R: rows in several groups, each row roughly a mix of its group's directions (one row in no group):
R (103 x 10):
[[0.305,-0.036,0.233,3.686,4.612,-1.206,-1.197,-1.006,-0.789,-2.416],
[-2.126,-4.013,-0.973,2.184,0.243,2.058,0.438,-1.747,-3.381,0.244],
[-1.133,-3.681,3.506,1.520,0.917,-1.066,3.283,1.142,0.954,0.983],
[-2.197,1.179,-0.616,-0.887,-3.662,3.354,0.489,-0.191,-2.503,2.605],
[-3.134,-2.659,2.543,-2.192,0.190,2.080,-0.785,-1.571,-3.116,-0.234],
[-1.110,3.102,0.556,-1.642,3.860,-0.707,-2.306,0.286,3.106,-1.032],
[-0.616,-0.769,-4.073,-3.337,0.014,0.301,0.282,0.116,4.028,0.517],
[-4.261,-0.052,-1.744,2.751,-1.766,-1.709,-1.728,0.760,-0.539,2.589],
[-0.148,4.602,0.394,0.832,2.363,-0.316,-3.394,-0.138,2.444,-0.350],
[-3.024,0.326,-0.277,0.590,2.464,-0.935,-4.681,-1.843,1.626,0.896],
[1.631,3.604,-3.218,0.285,-2.417,-1.900,0.531,2.789,0.531,-1.224],
[-2.126,-3.238,-2.036,1.100,1.829,-3.026,1.482,-3.079,0.890,-0.189],
[-0.395,3.065,0.934,0.754,0.668,-3.066,-0.186,2.074,-3.913,-2.211],
[0.682,1.473,0.851,-3.196,3.025,0.087,2.229,-2.641,2.100,2.508],
[0.973,0.681,3.113,-3.708,4.142,0.259,-0.616,-1.472,0.775,-0.398],
[-0.062,2.513,-3.003,0.716,-0.362,3.914,0.258,0.947,-1.910,3.076],
[-1.412,3.442,1.010,2.822,3.528,0.500,0.643,-2.575,-0.476,-1.607],
[1.380,0.256,1.629,1.018,2.078,-4.928,0.119,-0.249,2.668,-1.978],
[-0.025,2.180,-1.331,3.007,3.016,-1.031,-3.771,-1.941,0.067,-1.285],
[-2.736,1.639,-0.112,2.024,-1.298,-1.937,-2.084,-3.526,-1.999,-2.209],
[1.555,1.107,-1.616,-3.313,1.100,-4.520,0.046,-1.179,2.222,-0.418],
[0.949,3.093,-0.124,1.370,0.683,2.024,1.066,4.021,3.303,0.480],
[-2.644,-3.175,-2.083,0.908,-3.724,1.391,-1.996,1.034,-0.934,1.182],
[0.108,3.271,3.291,1.054,3.140,-0.105,3.234,0.222,-1.214,-0.933],
[0.342,-1.738,-0.185,-1.692,-2.495,-3.838,-2.738,-2.276,-1.781,-1.592],
[0.538,3.448,3.490,-1.534,0.407,-0.348,-1.868,0.338,3.649,1.206],
[-3.670,-1.589,0.045,-0.713,-3.199,-0.094,-4.059,1.057,-0.681,0.753],
[-0.848,1.946,-1.377,-1.942,2.400,-2.455,-1.044,1.593,-1.662,-4.126],
[3.025,3.837,2.095,-2.209,-2.312,1.572,1.599,0.910,1.008,-0.117],
[2.154,-0.249,2.394,5.624,0.905,1.456,0.042,0.591,0.017,-0.136],
[-0.835,0.847,-0.905,2.229,4.714,0.954,-0.065,-1.088,3.539,1.153],
[-0.259,0.828,-1.885,-3.896,0.017,-3.028,-0.695,0.388,0.730,-3.943],
[3.398,-0.636,-2.325,-0.611,-4.606,-1.941,0.532,0.231,0.409,-1.467],
[0.122,0.516,0.992,5.244,0.721,3.475,0.079,1.486,-1.180,0.633],
[0.145,-2.180,1.430,-2.896,0.830,-4.271,-0.478,0.585,-1.226,-3.027],
[2.333,-2.428,2.745,-0.809,-1.564,-0.052,-1.376,-0.972,-1.817,-4.154],
[-1.283,1.351,-4.750,0.424,-2.728,0.474,2.518,2.114,0.320,0.759],
[2.041,2.511,2.051,-0.690,4.450,-1.540,0.563,-1.948,0.433,-1.935],
[3.326,-1.431,-0.458,-3.223,2.317,-3.248,-0.069,-1.726,1.281,1.059],
[-2.939,-1.415,-0.911,1.932,-3.726,-1.469,-2.675,1.977,-1.731,0.255],
[-0.906,0.487,0.050,0.042,-5.151,-1.186,1.529,-0.347,3.522,1.224],
[3.286,-0.454,1.302,0.044,-0.759,-0.679,-4.987,-0.233,-2.569,0.341],
[-1.602,0.151,-1.901,-3.486,-1.128,0.928,4.667,-0.251,1.669,-0.502],
[2.718,-2.863,0.751,1.798,4.317,-0.146,-1.026,1.282,-0.344,-2.124],
[-1.613,3.592,-1.307,0.589,-0.133,0.354,1.235,-4.943,1.269,0.323],
[-1.116,0.007,2.722,-0.397,3.385,-4.598,0.078,-0.177,-1.947,0.366],
[-0.476,-1.073,-3.229,2.680,-4.370,1.473,-1.284,1.676,0.461,-0.665],
[-3.974,0.054,1.966,2.130,-1.278,1.855,-1.494,2.937,-2.226,-0.528],
[-0.501,1.394,3.935,0.424,2.839,0.645,-4.022,-1.237,1.154,-0.062],
[-4.098,-2.673,-2.301,-0.487,-0.297,-0.584,1.249,-3.373,1.236,1.003],
[-1.883,2.190,-1.387,3.205,2.240,2.685,-0.109,-0.401,3.482,-0.552],
[3.512,-1.471,-0.465,2.684,1.941,-2.501,0.374,2.524,2.493,-0.840],
[-2.136,-0.905,0.824,2.238,0.751,-1.874,-0.736,-4.854,2.195,1.141],
[-0.543,-4.071,1.804,2.433,2.980,-1.438,-2.188,-0.239,-1.859,-0.285],
[-1.442,-0.629,2.021,-0.730,-1.303,2.133,-0.197,5.304,-0.215,1.953],
[3.065,0.794,1.035,-3.267,-1.391,0.506,3.811,-2.446,-0.152,-0.941],
[0.192,2.058,-0.858,1.239,-4.859,-0.881,-2.118,1.950,-2.041,1.410],
[1.278,0.180,2.132,3.846,-0.818,2.737,-1.133,-0.311,-0.418,-3.828],
[-2.665,-0.194,-0.755,-5.616,-0.175,1.638,-1.314,-0.087,1.148,0.602],
[0.117,-1.341,1.925,-0.643,5.898,0.139,-1.372,-1.492,-0.602,-0.398],
[2.849,-1.749,0.529,1.672,0.080,-2.720,-4.401,-0.125,-1.999,0.575],
[0.746,0.623,-0.876,-2.808,-3.542,2.944,3.380,-0.956,-1.380,-0.561],
[-0.106,-5.187,-2.868,0.035,-0.176,-0.723,-1.120,0.210,-0.465,2.857],
[-1.692,-2.540,-3.665,-0.779,-1.513,0.329,3.909,1.748,-1.132,-0.019],
[-1.007,1.272,2.166,-5.205,-0.624,2.089,0.632,1.099,2.084,0.499],
[-3.589,1.603,0.042,2.888,-3.309,-2.021,-0.876,1.744,-1.592,0.450],
[-0.530,1.070,-3.760,-3.939,-0.542,-2.094,-2.300,-0.536,1.924,0.578],
[3.483,-0.858,1.247,3.301,-1.645,-3.162,-1.785,-1.283,-0.884,1.318],
[-4.611,1.569,-0.320,1.321,2.882,1.193,-0.657,-1.860,2.481,-0.164],
[0.717,-1.213,-0.496,3.415,0.957,-4.116,-0.978,0.392,-2.872,-2.062],
[0.907,-1.247,-2.575,-4.020,-1.078,-3.045,0.051,1.355,1.716,-2.232],
[2.387,-1.807,2.312,3.180,2.036,-0.885,0.238,1.890,-3.016,1.817],
[2.402,-0.554,-2.058,-2.862,-2.608,0.362,0.164,1.861,3.555,1.950],
[1.191,1.798,-0.398,-1.126,-3.783,-0.606,-4.061,-1.018,0.691,2.572],
[-2.387,2.589,4.359,-0.729,-1.302,-1.384,1.001,0.770,-2.741,-0.847],
[1.844,1.587,-3.491,-2.447,3.443,-1.801,0.064,-0.326,0.826,2.322],
[-2.082,1.084,-2.059,-3.055,-3.761,0.412,0.383,2.052,-2.758,-0.111],
[1.495,-3.741,-1.427,-1.330,2.203,1.143,-1.334,2.614,2.069,2.506],
[-1.122,-1.457,4.081,-2.603,-1.634,-0.441,0.853,1.369,-3.599,-0.375],
[0.400,0.808,0.771,2.412,4.740,1.762,-1.392,-1.228,-0.100,-3.019],
[0.339,2.181,2.726,1.028,0.125,3.798,-3.531,1.046,-1.998,-0.121],
[-0.997,-0.146,-1.715,1.131,-3.600,-0.990,-2.009,4.275,1.423,1.361],
[-2.872,0.019,0.682,1.350,-4.367,-1.690,-0.336,-0.399,-3.416,-0.984],
[1.480,-2.501,3.545,-0.911,-3.609,-1.203,0.735,-0.223,0.402,2.882],
[-1.858,-4.158,-1.859,-3.120,-1.669,-1.863,-1.034,-0.315,0.058,2.004],
[-1.349,-3.600,-2.105,-0.670,-2.524,1.721,1.105,3.341,1.745,0.973],
[-1.132,-2.777,-1.013,-4.080,-3.743,1.043,0.052,-0.876,1.556,-0.643],
[1.271,-3.140,-0.261,-3.468,0.948,-0.379,0.721,-4.310,-0.967,0.851],
[2.469,3.383,-1.004,2.248,-4.402,1.337,0.281,-0.097,0.628,-0.354],
[-2.632,0.138,0.301,3.365,2.229,-1.061,-3.783,2.496,-0.426,-0.441],
[-1.429,-0.964,1.604,-0.926,2.769,2.263,-0.483,-3.448,-1.801,3.289],
[-3.428,-1.133,-1.814,-1.120,0.958,0.837,4.871,0.125,1.383,-0.717],
[-0.223,-4.929,2.650,-0.338,-0.717,-2.329,2.145,-0.712,0.420,1.634],
[0.656,-2.766,-0.678,1.324,-0.344,0.356,0.093,0.649,5.506,-2.022],
[-2.783,1.359,-0.087,-1.865,-4.331,0.113,1.003,-1.984,2.400,1.679],
[-1.888,3.084,1.773,0.279,3.386,2.361,-1.777,1.636,2.469,0.327],
[-1.036,3.174,-3.288,-1.578,2.477,0.290,-0.211,-2.073,3.152,0.654],
[1.455,-1.698,-0.613,-0.830,-2.788,-2.887,-3.664,1.176,-0.228,2.887],
[-0.512,2.412,-4.065,0.837,2.267,-0.552,0.487,1.851,3.595,0.209],
[0.354,-0.756,-3.220,-0.888,1.082,0.931,4.209,1.281,-1.848,-2.950],
[-2.464,-3.470,3.214,-0.874,3.007,-1.256,0.114,-0.431,-1.760,1.500],
[0.615,0.522,0.065,-1.942,2.026,-3.904,-1.317,1.830,2.438,3.252],
[1.318,1.087,-1.995,-3.045,-2.043,-0.655,-4.115,-2.686,-0.238,0.623]]

one row of each group, then the others: which group is each in?
[-1.506,2.321,1.823,-0.023,-3.606,-0.333,-0.131,-3.237,2.428,-2.211] => A
[0.056,-0.705,2.188,1.307,2.773,-1.517,-5.286,0.405,-0.008,0.531] => V
[3.475,-4.226,-2.686,-0.227,1.141,-1.443,-1.985,0.469,0.724,-0.330] => W

[0.700,3.784,1.192,-0.770,1.084,-1.981,-1.194,-1.293,-3.537,-2.800] => A
[1.109,1.471,-4.090,0.853,-0.555,-0.870,0.681,3.808,2.670,-1.168] => A
[-1.870,-1.309,-1.135,-1.851,-0.397,1.803,-0.626,1.902,2.608,4.607] => W
[0.198,-2.217,0.170,-1.754,1.875,-0.253,-1.202,2.395,-4.192,-2.996] => A
[1.970,-3.468,-3.897,1.364,1.338,2.335,0.789,-0.149,1.488,1.520] => W
[2.343,1.617,4.430,0.174,3.090,0.541,-0.172,2.241,0.201,-1.637] => V
[-1.286,0.749,2.127,2.050,2.822,-4.796,0.639,1.677,0.180,-0.457] => A
[1.374,-0.602,-1.216,-4.944,0.368,-4.018,-0.103,-0.901,0.247,-0.211] => A
[-2.201,1.309,-2.926,-2.185,-0.539,0.627,4.186,1.447,2.255,-0.301] => V
[-1.791,-3.150,-2.234,-1.533,1.284,0.807,0.985,-3.719,-2.046,-1.901] => V
[3.294,-3.829,0.138,-2.276,1.405,0.892,2.504,-1.748,-1.580,-0.274] => W
